Each path is a new rotation, seen through one point. The rows after it are directions, each followed by how far the rotation turns it, in deg/step (0 if it stays put).
Each turn is a multiple of 5 degrees from 10 to 175, or 0.
Each row of a path follows its step; steps can be skipped.
path 1
step 0: [ 17.4   7.0  15.8   4.7 -47.0 -47.5  15.6  25.7   2.2  44.9 -22.7  33.3
  -6.0 -20.7  11.8   2.2 -12.8  -3.7 -17.6  -2.0  13.4 -48.6   5.9  38.3
   3.0  35.6 -28.9 -22.1 -20.3 -34.9   3.2  10.8]
step 1: [ 12.6 -18.2 -36.1  25.9 -38.4 -15.4 -48.4  50.9 -11.7   7.9  11.5  -8.6
   1.8 -22.2 -27.5  22.0   2.3   2.9  20.3 -36.9  15.6 -24.7 -34.4 -20.0
  -4.0  45.0 -20.4 -15.9 -28.2 -16.7 -15.5  14.9]
step 2: [ 30.8  51.6   9.7   9.0 -32.0  -9.5  -3.4  28.7 -18.1  19.7  11.0 -34.1
 -11.5 -26.9 -35.5  26.3 -30.6 -14.4 -10.6 -27.1  27.9  21.4  42.6  22.1
   0.2  46.6  11.1  -1.8 -17.3 -17.3  16.0  21.6]
step 3: [  5.3  -5.9  19.2  -5.9  -5.9 -22.0  12.2  23.1   6.4 -10.5  -9.5  31.6
 -17.1 -22.2  -1.5  33.4   5.8 -23.9 -37.3 -60.1  32.5 -17.8  -3.0  26.3
  17.8  26.3 -29.8 -41.9 -18.0 -31.8 -13.6  42.8]
step 4: [  8.8  -0.1   1.5   9.0  13.1 -27.8 -69.9  35.3  -7.2  25.3  29.1 -13.8
  -4.9 -24.0 -30.3  11.3  14.5  -1.5 -13.8 -53.1  33.3 -39.8   9.8  -2.1
 -18.8  -8.8  16.0 -14.3 -42.2   2.7  -0.7  12.4]
step 5: [  6.2  23.0  14.7   9.1 -20.5  10.9 -13.8 -10.7  13.8   4.8   6.8 -57.5
  -5.5 -38.9   2.2  -7.1 -28.0  -2.0 -35.2 -47.0  44.5 -11.0  17.0  47.1
 -10.5  31.3 -28.3  13.0 -19.1  24.3   4.5  31.7]
step 6: [-10.5  24.2  19.1  62.0  -6.7 -14.3   5.4   9.2  26.6 -17.5  -1.7   7.0
   4.6 -15.2 -10.9  -5.3  46.3 -34.6 -33.6 -36.0  26.7 -33.3 -13.1   9.9
   8.7  -5.2 -21.8  -5.4 -37.0 -31.0  13.0  41.8]
step 7: [-14.9  11.1  36.7   5.9  15.3 -39.0 -56.9  24.9   7.9  30.9 -21.6 -14.9
  45.9 -13.0 -28.4 -19.5  21.2   5.4  -5.0 -20.5  15.9 -29.1   9.6  22.7
 -39.0  38.3  -1.0  12.6 -28.2   0.0  -0.4  22.4]
step 8: [  6.3  19.0 -13.7   2.3 -45.0  -0.3 -33.0   9.2  44.7 -28.7   8.2 -18.5
  -9.4 -12.2 -32.9 -29.9 -16.7 -21.1 -38.7 -17.9  14.2 -12.9 -11.8  34.1
 -41.2  39.4 -40.7  23.9   7.1 -16.6  12.2  12.5]
step 9: [ 27.9  -1.0   8.8  52.8  -9.9 -31.7 -26.0  20.3  -1.8   6.8  -6.4 -16.6
  -4.4  26.3  -3.3 -27.0  30.2 -59.6 -13.4 -20.9  -8.4 -12.4  32.8  11.7
  12.4  28.2 -18.3  10.7  -3.8 -55.0   9.1  36.6]
step 10: [ 22.9 -10.0  41.2   1.0 -12.1 -28.6 -45.5   3.3  38.3   6.6 -18.6   3.6
  32.0 -29.2 -19.6   9.5   1.3 -17.3  18.9 -41.3   6.0  11.3  26.0   0.6
 -46.8  29.6 -22.2  -3.3   2.0 -28.0 -46.5   8.8]
[ -2.4   0.8   8.5   5.8   6.2   2.1  11.6   2.7  13.3   1.6  -2.8   5.4
   3.6  -1.4  -1.9  11.6  10.6  -4.0   8.7  -8.2 -13.5   0.7  10.3  19.0
  19.0  -3.7  -3.8   2.2  -3.7  -9.1   2.4 -10.8]	110
[  3.1 -17.7  -7.0   1.0  -5.9  -0.1  -8.4   1.9  -1.3   1.6  17.0  -2.2
  -9.2  -2.8  -2.1 -16.6  -6.8  -2.1   5.7  -5.6  -3.1  -5.3  -3.6   7.4
  10.9   5.8  -6.3   7.9  -3.3  12.9  12.0 -15.9]	100
[-14.5  15.7  -1.8  -0.9  20.2   6.0  -8.1  -1.4   3.8 -14.5  -1.6   0.5
  -3.2  -8.1  10.1  -4.9   4.1  -3.8  -3.8  -2.1  13.7 -11.4   6.0   1.1
   9.4   3.2   5.8  -2.7  -3.8  15.0   2.4  -2.3]	35
[-17.5 -16.0  -0.2  16.3   9.9   2.3  -5.5   8.5 -11.9   6.6  -5.3 -12.8
  -4.6   3.6  -3.6   6.4   5.7  -7.8   4.8  -1.7   1.7   3.7   4.1  -5.8
  -9.3   1.8  15.9   3.3  -5.4  -6.3   0.3  -9.2]	135
[  3.8   2.7  -4.8  -4.0 -10.0   5.5   8.0  14.2 -11.1  12.8   1.2   4.7
  -8.8  -5.7   0.5  19.8   5.1   9.3  -0.5  -7.1  14.9   2.6  -9.6   4.3
  10.5   0.5   9.1  -7.0  -4.1  12.2   3.9   2.2]	25
[ 11.7  11.8   1.8  -0.8   7.3 -13.7  -0.6   3.1  -9.4  18.9   2.4  -4.1
   1.6   7.9   3.5  -9.6  -2.7   1.5  -3.4  11.6  -3.4  -5.2  16.8   3.2
   7.1  -4.0  13.9   2.8  -5.1  -2.0  14.8   5.1]	155
[  5.1   2.1  -3.4   3.1   4.2   7.4  10.6 -22.2 -13.8   8.5   0.3  11.2
  -3.9  12.2  -5.1   1.7  10.1 -10.8  -6.9  -2.2   9.8  -6.7   3.9  -1.4
  -5.4  10.5 -13.4  -3.6  -3.3  -1.8   3.9  -9.9]	120
path 2
step 0: [ 15.4  22.0   5.2  27.1   5.3 -12.2   9.7   8.5 -12.5 -18.1   0.4 -46.8
  31.2  -4.8  60.1 -27.8   4.0  -9.4   4.6   0.4 -29.7   0.2 -12.1 -18.3
  30.3  19.6  -7.2 -26.1  24.9  19.2   6.5   4.9]
step 1: [ 22.7 -11.5 -10.1  17.0 -28.8 -13.6  16.0  22.5   7.4 -12.9 -26.4 -35.9
 -14.0   1.2  12.6 -46.9   4.6 -26.6 -18.4  34.1 -16.5  -5.0 -21.3  29.4
 -17.2  26.2 -12.9 -13.5  24.1  22.3   1.0 -22.7]
step 2: [-21.1  20.6   8.8  16.6 -38.0  38.9  25.7  -6.6  22.3  -9.9 -12.9 -31.4
   4.4 -26.6   2.2 -46.1  19.7 -14.6  -9.3   1.8   6.4  -0.8  33.6  15.0
   6.1   8.0   7.9 -10.7  41.3  15.5  24.7 -18.3]
step 3: [ -7.0  29.1  28.7  14.9 -26.2  37.3  43.5 -17.0 -19.4  16.4  -2.2   9.3
  22.8 -13.7  15.7 -25.1 -12.6 -15.8 -13.3  41.6 -18.6 -24.3 -20.5  -7.3
  24.0  14.1 -32.6 -16.4  20.0  16.2   2.4   3.7]
step 4: [-16.8   6.0  -1.0  23.5  -6.3  31.8 -14.1  34.2  22.4  13.8 -14.8   2.1
 -35.8  -2.7   8.7 -43.8   1.9  14.3   0.0  22.3   1.0 -28.8 -11.1  -5.9
  13.4  39.7 -46.2  -8.5  32.3   5.6 -14.1  12.1]
step 5: [-13.9   8.0  20.0  -0.2   6.6  20.0  12.8  24.1  12.9  23.6 -51.5 -28.4
   6.5 -23.3  24.6 -27.4  -8.3  -5.1  -1.8 -30.1   3.7 -47.2   4.0 -22.3
   1.7   0.7 -28.3  -7.1  19.0 -14.9  35.9 -12.4]
step 6: [ -2.3  15.6 -14.6  -5.6   3.6  29.7  14.3   6.0  -8.4  13.8 -21.9 -13.8
   5.8  -5.2  45.8 -15.4  -6.7 -10.8 -26.9   5.5 -37.4 -31.5   8.8  41.0
 -11.7 -25.6 -48.3  -3.1  18.4 -19.9 -23.9  -2.0]
step 7: [ 14.3  -8.1 -14.9  14.6 -17.9  22.5  11.2   6.1  23.9 -19.7  15.7 -38.5
   5.1   8.5  27.9 -23.9  14.6  18.1   9.1 -17.2 -35.0  -6.2   6.8  -3.2
  38.0   7.9 -53.3  15.1  32.9 -28.2  -6.0  -2.5]
step 8: [ 25.8  22.8   4.6  11.2 -29.0 -27.0  36.4  38.9 -12.5 -15.5 -23.8 -31.5
  16.3 -12.7   2.3 -14.8  17.0  20.6 -16.8  -7.7 -34.5 -45.5 -18.8  12.0
  19.7  14.5  -8.8  13.6  18.5  -7.7  12.0  -9.1]
step 9: [ 11.6  32.4 -39.7  21.5  10.5  10.9  20.3  36.0   0.0   8.6  -7.4 -12.6
   5.8  -9.0   1.6 -23.5  51.9   3.0 -30.3   8.7 -24.8   0.4  14.9  21.2
   2.7  -7.1 -15.4 -23.7  42.8  26.6   2.5 -18.4]
step 10: [-12.4  -8.5  12.8  18.6  10.0  21.0  25.6   6.4   6.6  -1.3 -16.7 -50.3
  33.4  -2.5  13.4 -12.5  19.9 -13.0 -26.2  25.3 -13.9  14.7  -2.5  -7.7
  56.5  25.6  -8.9 -28.6  20.9   2.0  -2.6 -22.4]
[  1.4   2.1   1.1   3.7   0.6   6.5   9.2   0.2  13.8  13.6  -3.7  11.5
  -9.1   1.3   4.0   1.5  -6.6  14.2   8.2 -11.7   1.5 -13.0  -3.5   4.8
   2.8 -14.7 -11.0  -1.1  -7.9 -18.7  -3.2   0.3]	35
[ -6.6   6.0   4.4  -9.1   2.4  -3.5   4.3  -5.1   0.2  -3.7 -10.3   1.5
  -0.6  -8.0 -11.2 -12.1  12.0  10.6  -7.6  -9.4  -4.4 -10.6  11.5   2.7
 -20.2  -1.3   8.8   4.1  -5.9   0.5  16.7  -0.7]	110
[ -5.7   9.7 -14.3 -11.4   3.4  -5.2  10.6   3.2  -8.3  -0.9   1.6  -8.0
 -14.8  -3.4  -6.5  -3.3  -4.2   8.4   2.4  13.4   9.8   1.2  -2.3   7.4
 -13.1  -1.9  -7.5   4.8   2.8   3.4 -21.2  -1.8]	145
[-14.6   8.9   7.4  -4.2  -5.7   2.0  10.6   0.0  14.1   2.3  -2.9  16.1
  -4.2   9.5   1.9  -4.7  -1.9 -18.7   2.4   5.2   7.1  -4.1   8.9  -9.9
  -1.0  13.7   1.3  -2.9  -9.4   7.5  -7.2  -7.2]	40
[ -7.2  -7.5  -0.8  -7.3   8.0  -7.4  -5.6   1.5  -5.9  12.2  -7.3  -4.2
   0.1  14.9  17.4 -15.7 -11.0   2.0  -3.3  -1.6  -6.2   6.0   4.5 -12.1
  -7.3  -2.0  12.4  -0.4   6.5 -13.2  -6.1   3.7]	60
[ -0.7 -10.8   1.9   0.9  25.1  -3.4  -3.0  -6.8  10.0  -7.2 -11.3  -8.0
  -3.7 -12.7  14.1   4.4  -0.8  -2.5  -2.0  -7.6   1.8  -1.1  -1.7   3.6
  -3.6   4.0  -5.2 -13.7 -10.2  11.4  -8.0  -3.5]	70
path 3
step 0: [ -2.9 -39.9  -9.5  -6.7 -14.6  19.0  47.0  -4.4  34.1   9.1 -24.4  11.0
   3.8  26.0  -0.3  -4.9 -13.4  10.5  -6.9   3.8 -25.3 -18.8 -31.6  39.1
  18.9 -18.2 -50.2  12.0   5.7 -17.5  24.8 -16.5]
step 1: [ 19.7 -37.2 -36.5   5.6  47.9 -11.4 -51.0  15.0   6.2 -19.9  24.0  20.3
   9.9  20.8  11.0 -29.8  21.2 -11.9  -4.1  -6.5  12.7   6.0   3.0   3.1
   1.0  28.2 -27.2  10.9  27.9 -23.6  16.6 -10.1]
step 2: [ -1.7  21.3 -22.6 -38.8  24.5  -1.6 -10.4   9.6  21.7   5.1 -21.9 -12.8
 -20.2  16.3  -7.5 -13.2  -3.5 -10.1   2.1  18.9   4.3  10.9 -11.6  30.3
 -30.4 -58.9   0.1  34.9 -29.4 -13.8  34.7  19.4]
step 3: [ 17.0 -51.8  -7.6  10.5  -8.8 -12.7  22.7   8.1  24.8  29.6  25.3  10.2
  26.6 -24.7  18.4 -19.5 -26.1  20.9   3.0  -1.3   4.2  48.5   3.6   7.1
 -17.8  11.7 -11.7   8.3 -20.3 -44.2   6.5  26.2]
step 4: [ 19.7  38.3   7.0 -30.9  37.8 -12.0 -14.8  15.2  24.4  -8.3 -30.8   9.4
   6.0 -34.4  12.4   2.1  -3.5 -41.5   7.2  21.3 -18.6  28.8  10.0  16.1
 -18.6  38.7 -39.1  13.5  15.1  -0.9  -8.9   1.5]
step 5: [-21.2   9.1 -21.1 -16.2  -8.4  -7.7  25.6   8.3 -19.8  22.6  -6.8   7.8
  -7.0  20.8  -4.7 -13.1  35.4  -8.0  32.1  38.0  -6.2  36.9  13.6 -39.3
  -6.0 -13.4 -25.7 -22.2 -46.2 -23.1   6.0  25.3]
step 6: [ 28.6   3.2  12.0 -19.0 -26.1 -32.3   6.7   7.6 -22.6  16.8 -45.3  -8.9
  -1.5  -9.5  30.3  -0.7 -17.8  -0.4   2.9 -20.8  43.0  32.9   1.8 -27.1
  13.9  36.3   3.2  43.5  -3.4 -13.7 -11.1  -9.7]
step 7: [ 21.5  29.4  28.4 -19.0   6.1 -14.1  49.1   7.7  -0.6 -26.7   4.4 -32.4
  23.8   8.3 -27.7 -14.7   7.2 -29.5 -26.3  -3.8 -14.2  -0.8  45.4 -26.2
   7.9 -15.2 -39.9  -4.8   2.9   0.3 -12.6  16.4]
step 8: [ -8.3  -9.8  17.0   8.6 -19.8  -3.7 -21.8 -16.0 -22.6  -5.7  -8.7   0.6
  21.8  46.6  22.6  31.6  -2.4  36.7   1.0  32.9 -15.6  30.8  20.7 -25.7
  29.2   3.2 -36.2  25.7 -23.7  24.6   6.2 -17.2]
step 9: [ 39.1  -3.4  17.8 -48.5  -4.2  15.6 -15.8  59.8  -0.5  13.9 -20.1  10.9
  14.0  13.3  -6.4   6.8  13.9  14.8 -33.6 -26.4  21.6 -42.1  14.3 -17.2
  23.1   9.3  -8.3  -5.4 -16.6   2.6   8.2  -4.2]
step 10: [ 37.2  -6.4  -9.0  12.3  20.2  14.2  33.5 -19.7  -4.4 -18.6 -10.6 -27.3
  44.2  62.2  34.6   3.6  -4.0  -6.1  -1.2  -1.7 -35.8 -19.9   0.6 -13.3
 -19.7 -11.6  18.5   8.0  -4.5  -6.8  21.3  -3.1]
[ 14.1  12.0  -1.1  -0.5  -2.0  -8.6   1.8   2.2 -20.8   6.0  -4.5  11.8
  11.0 -10.7  -3.7  -0.8  -3.7  -9.1   2.4   7.6   3.8  19.4   6.2   4.5
   7.0  -7.5  -6.4  -0.2  -7.1  -4.3  -4.8   6.2]	25
[ 22.8   3.2   1.9  -7.9  10.6   5.1  -3.0  -1.9   7.6 -11.1   7.9  -5.3
  -1.9  -1.3 -14.0   4.5   1.5 -17.6   9.0  -1.1  15.4  -3.2   2.0  -1.6
  -3.9   9.1   1.5  -4.1  -0.1  12.7   5.4   1.3]	135
[ -3.6  13.6   2.6 -14.1  -6.9   8.4  11.7  20.0   0.7  -1.8   0.7   4.8
 -20.2   3.6   1.1  -6.1 -11.6  -4.8  -8.8   2.9   1.5  -7.9   3.0  14.3
   0.0  -4.8  -7.4  -4.5   0.0   4.9  -2.4   1.9]	155
[-14.4  -8.6 -12.6   2.0   3.2   2.6  -3.6  -1.7   4.5  -8.0   0.7  -2.6
   5.2  -6.1  -2.7  12.8  -6.6 -13.1  -9.1   9.8  -7.7   7.2   4.1   0.7
  10.7   5.9 -20.3 -12.0   5.0   7.7  -2.4  -8.8]	100
[ -1.1   3.6   5.5   3.4  10.4   7.9  -0.5   5.4 -14.3 -12.6   9.9 -11.0
   6.4   0.1   3.4 -10.1   9.0   0.4  11.2  13.2  -8.6  -6.5   1.6   7.0
  -6.3   3.2  -8.0  10.7  12.4  -4.4 -15.8  -2.2]	115
[-11.4   4.9   5.2  -2.6  -5.5  -6.8  15.2  -3.3   1.9   6.1  -4.0  -2.9
 -18.3 -12.5  -1.7   7.1   6.2  -6.4  12.5   2.9   0.9   9.8   8.2 -16.2
  -9.2  12.6   2.8   0.1   6.4  -3.7 -10.2  -0.4]	40
